[[131 138 134 124 136 117 136 127 115 125]
 [126 131 118 117 127 121 135 136 123 148]
 [136 127 119 114 118 139 125 141 135 147]
 [140 145 142 119 140 115 139 127 106 114]
 [135 128 144 141 129 137 120 122 133 108]
 [135 148 144 120 146 105 144 124  98 112]
 [113 120 125 141 126 128 126 124 137 137]
 [141 147 146 121 143 112 140 125 103 109]
 [123 120 130 142 123 139 120 125 142 129]] => 130

[[128 130 127 131 128 128 130 128]
 [132 127 127 129 132 130 130 128]
 [139 121 133 128 139 127 134 129]
 [119 124 135 124 119 135 116 123]
 [130 127 130 125 130 133 116 129]
 [138 122 133 131 138 123 145 128]
 [135 127 127 125 135 150 121 146]
 [132 121 135 124 132 108 146 100]
 [135 136 111 118 135 127 124 145]
 [108 139 120 120 108 131 107 129]
 [134 140 117 124 134 120 133 126]] => 117

[[132 139 131 133 106 140 139 128 146 127]
 [122 137 147 137 131 112 147 136 136 134]
 [139 144 148 148 116 106 130 133 140 116]
 [117 144 115 120 133 125 106 135 150 130]
 [139 144 146 146 115 108 132 137 146 110]
 [113 112 141 134 118 147 125 109 128 128]
 [124 133 140 141 121 140 129 120 124 127]
 [143 135 108 118 126 148 145 119 113 127]] => 108

[[127 127 127 127 129 128 128 129]
 [128 127 127 128 127 128 128 128]
 [128 130 130 128 127 128 128 128]
 [117 108 106 132 124 123 140 126]
 [127 132 127 128 128 128 130 130]
 [130 130 128 129 129 128 128 128]
 [130 133 127 124 131 130 122 128]
 [129 128 127 128 128 128 128 127]
 [129 129 128 128 129 128 128 128]
 [128 129 132 127 129 128 128 127]
 [129 129 131 129 127 127 129 129]
 [128 134 127 127 129 129 129 130]] => 127

[[128 135 129 133 130 126 118 129 123]
 [125 129 127 127 132 129 122 129 116]
 [126 126 126 134 123 126 127 130 125]
 [126 139 126 129 124 129 138 124 124]
 [132 107 130 125 125 128 132 138 127]
 [137 132 127 125 121 130 122 130 130]
 [120 136 127 128 127 126 129 127 127]
 [132 126 129 129 126 127 138 132 131]
 [126 128 123 118 126 131 130 126 132]
 [127 119 128 124 129 130 129 133 135]
 [125 131 126 127 127 126 132 131 123]
 [129 139 131 124 125 128 124 124 126]] => 131
---
[118 121 129 154 135 141 127] ans = 121

[[134 102 125 133 142]
 [130 107 136 137 147]
 [131 109 141 142 147]] ans = 102

[[146 146 109 128 128 142]
 [130 121 108 146 129 141]
 [134 126 103 135 127 145]] ans = 146

[146 101 141 118] ans = 101

[[126 131 120 137 154 114 121]
 [125 128 126 121 131 125 121]] ans = 131

[[113 127 139 135 106]
 [137 135 134 130 125]] ans = 127

[[118 127 122 133]
 [112 125 115 126]
 [149 140 146 118]] ans = 127

[105 143 111 147] ans = 143

[103 158 120 114 120] ans = 158
---
[[140 132 122 104 125]
 [113 113 138 125 128]]: 140, 104

[[122 123 153 125 145]
 [107 131 130 123 147]
 [156 117 123 132 135]]: 156, 107

[125 112 111 155]: 155, 111

[[139 128 109 116 143 126]
 [119 158 117 119 124 133]]: 158, 109

[123 105 132 117 157 158]: 158, 105

[148 132 107 130 143 116]: 148, 107
---
[[127 117 117 143 117 111 132]
 [107 118 116 140 114 131 114]
 [139 119 136 108 133 151 119]]: 133

[[131 139 112 144]
 [155 120 121 112]
 [133 124 118 119]]: 124

[[122 119  99 118]
 [110 132 130 116]
 [148 131 120 127]]: 131

[[129 119 125 153]
 [132 151 117 132]
 [131 152 117 133]]: 152

[[128 119 148 118 145 123 127]
 [144 106 148 116 147 139 141]
 [110 128 116 121 141 127 138]]: 141

[[131 131 125 126 125 129]
 [128 114 151 151 129 126]
 [122 117 122 130 121 124]]: 130

[[129 145 136 110 140]
 [114 121 121 129 110]
 [153 139 124 112 121]]: 124

[[102 135 120 135 135 117]
 [134 129 114 123 138 127]
 [109 121 136 138 130 133]]: 138
---
[127 107 100 141 158 154 127] gives 158

[[129 142 129 146]
 [123 131 102 127]
 [129 141 133 144]] gives 142

[[132 151 127 126 127 113]
 [113 150 120 110 121 127]
 [133  99 121 128 137 158]] gives 126

[116 157 112 143 127] gives 112

[134 116 123 147 149 103 129] gives 149

[120 128 141 157 128] gives 141

[[141 110 132 119 128 129 107]
 [119 121 122 130 135 132 116]
 [133 114 122 119 135 123 110]] gives 128

[119 101 122 132 144 110 141] gives 144

[[125 122 128 107 133]
 [121 122 113 124 130]
 [123 122 116 121 131]] gives 128
---
[[144 129 127 136 136 133 130]
 [140 133 132 136 138 137 126]
 [138 134 123 150 136 127 123]] -> 130

[[135 133 141 137 131]
 [152 138 142 144 140]
 [142 139 145 139 136]] -> 131

[[152 126 112 136]
 [148 125 109 136]
 [151 136 127 127]] -> 136

[[135 137 121 107 128 115 142]
 [132 123 135 120 125 135 118]
 [133 142 114 110 138 118 128]] -> 142

[[126 141 141 146]
 [137 119 128 136]
 [124 154 158 141]] -> 146

[[136 128 133 114 126 128 147]
 [124 122 140 111 116 142 114]
 [154 138 127 140 148 132 135]] -> 147
---
[[107 141 110 114 142]
 [114 118 137 114 117]] Answer: 142

[[129 128 128 127]
 [122 110 151 125]] Answer: 151

[128 148 138 150 121 103 118] Answer: 150

[143 157 128 142 139] Answer: 157

[[112 108 150 120 118 123 122]
 [121 137 139 115 143 118 138]] Answer: 150

[132 115 102 130] Answer: 132

[141 113 148 140 150 151 144] Answer: 151

[[131 126 117 119 132 103 131]
 [133 125 116 121 122 102 139]] Answer: 139

[[113 116 141 142 155 130 124]
 [107 125 114 104 114 124 125]
 [137 140 116 106 132 128 109]] Answer: 155

[130 157 139 121] Answer: 157
---
Input: [142 133 137 128 120 153 102]
Output: 128, 153

Input: [129 135 130 102 110]
Output: 130, 135

Input: [139 119 147 157 125 143 129]
Output: 157, 157

Input:
[[132 149 131 116 120 142 133]
 [129 145 136 119 123 144 131]
 [130 148 134 118 122 145 134]]
Output: 119, 149

Input:
[[110 129 103 121 121 124  99]
 [125 123 127 127 127 129 127]
 [128 134 128 128 128 128 128]]
Output: 127, 134

Input: [118 151 137 119 127]
Output: 137, 151

Input: [133 132 121 127 104 111 112]
Output: 127, 133
---
Input:
[[129 120 127 145 122]
 [106 143 141 147 130]
 [127 128 131 134 121]]
Output: 141, 147

Input: [143 101 128 132 124 139 121]
Output: 132, 143

Input: [128 144 136 107 138 129 114]
Output: 107, 144

Input: [123 152 132 101 141]
Output: 132, 152

Input: [133 130 153 107 126]
Output: 153, 153

Input: [124 141 132 155 115]
Output: 132, 155

Input: [148 129 137 107 127 124 134]
Output: 107, 148
---
[[150 146 152 150 148 100]
 [108 133 102 116 141 128]
 [136 149 102 148 141 106]
 [125 140 150 125 150 109]
 [154 135 135 129 151 141]
 [141 154 127 107 101 117]
 [120 129 150 147 136 104]
 [150 152 116 113 128 124]
 [133 141 140 142 112 144]] ==> 144

[[116 130 140 131 138 134 118 123 115 111 135 104]
 [128 122 112 123 109 116 145 129 123 129 120 130]
 [135 125 103 127 114 122 148 134 129 136 127 137]
 [126 119 120 123 111 113 139 127 119 125 119 126]
 [139 126 109 132 123 126 139 137 132 138 134 139]
 [131 123 106 124 110 119 148 131 126 133 123 133]
 [111 134 127 116 128 131 131 112 119 122 125 119]
 [124 118 124 124 113 111 135 126 117 122 119 124]
 [142 135 112 135 131 134 136 135 140 143 135 143]
 [113 135 125 114 127 131 132 112 121 125 124 122]
 [120 134 117 111 121 127 140 114 131 136 119 135]
 [126 119 121 123 111 112 138 127 118 124 119 125]] ==> 125

[[126 121 117 120 123 135 116 121]
 [124 129 147 139 141 125 135 126]
 [119 132 133 126 127 118 148 139]
 [141 124 106 121 122 114 123 123]
 [123 125 122 122 128 112 141 131]
 [119 123 139 122 111 125 132 122]] ==> 122

[[126 124 117 140 122 126 131 120 115 126 119 119 134 136]
 [114 120 140 138 131 133 126 119 127 119 130 148 128 123]
 [124 120 132 141 128 139 133 124 119 119 128 154 123 125]
 [149 136 143 102 139 157 129 112 137 128 151 110 131 125]
 [158 120 157 110 136 146 124 122 110 123 135 139 119 146]
 [135 123 120 133 133 143 137 133 114 122 130 147 120 128]
 [118 122 130 145 118 124 125 116 122 127 120 126 135 131]] ==> 131

[[135 128 133 126 134 112 140 124]
 [120 124 133 118 122 118 138 123]
 [142 126 133 110 131 118 127 123]
 [129 128 149 132 135 125 130 134]
 [129 128 133 122 150 118 127 118]
 [129 128 126 123 142 118 117 123]
 [141 128 133 126 135 118 127 121]
 [129 128 133 128 148 118 127 140]
 [143 128 121 121 133 118 127 123]
 [121 130 133 126 135 129 106 123]
 [ 99 128 133 126 135 118 127 123]
 [129 128 133 129 127 118 112 118]] ==> 118

[[128 124 127 128 124 123]
 [115 114 141 132 123 129]
 [126 121 127 128 121 120]
 [109 105 144 130 115 123]
 [131 132 126 121 125 124]
 [126 133 132 113 125 128]] ==> 128

[[143 134 146 128 138 106 147 119 106 108 147 106 148 120 108]
 [140 133 143 126 136 112 144 115 110 104 143 110 147 116 105]
 [107 118 108 123 111 154 109 128 152 142 108 151 110 127 144]
 [146 151 140 143 151 112 138 145 115 121 139 116 137 145 120]
 [149 148 143 143 150 116 139 140 117 118 142 117 136 141 118]
 [128 137 126 143 132 132 122 153 132 145 125 133 119 152 141]] ==> 141
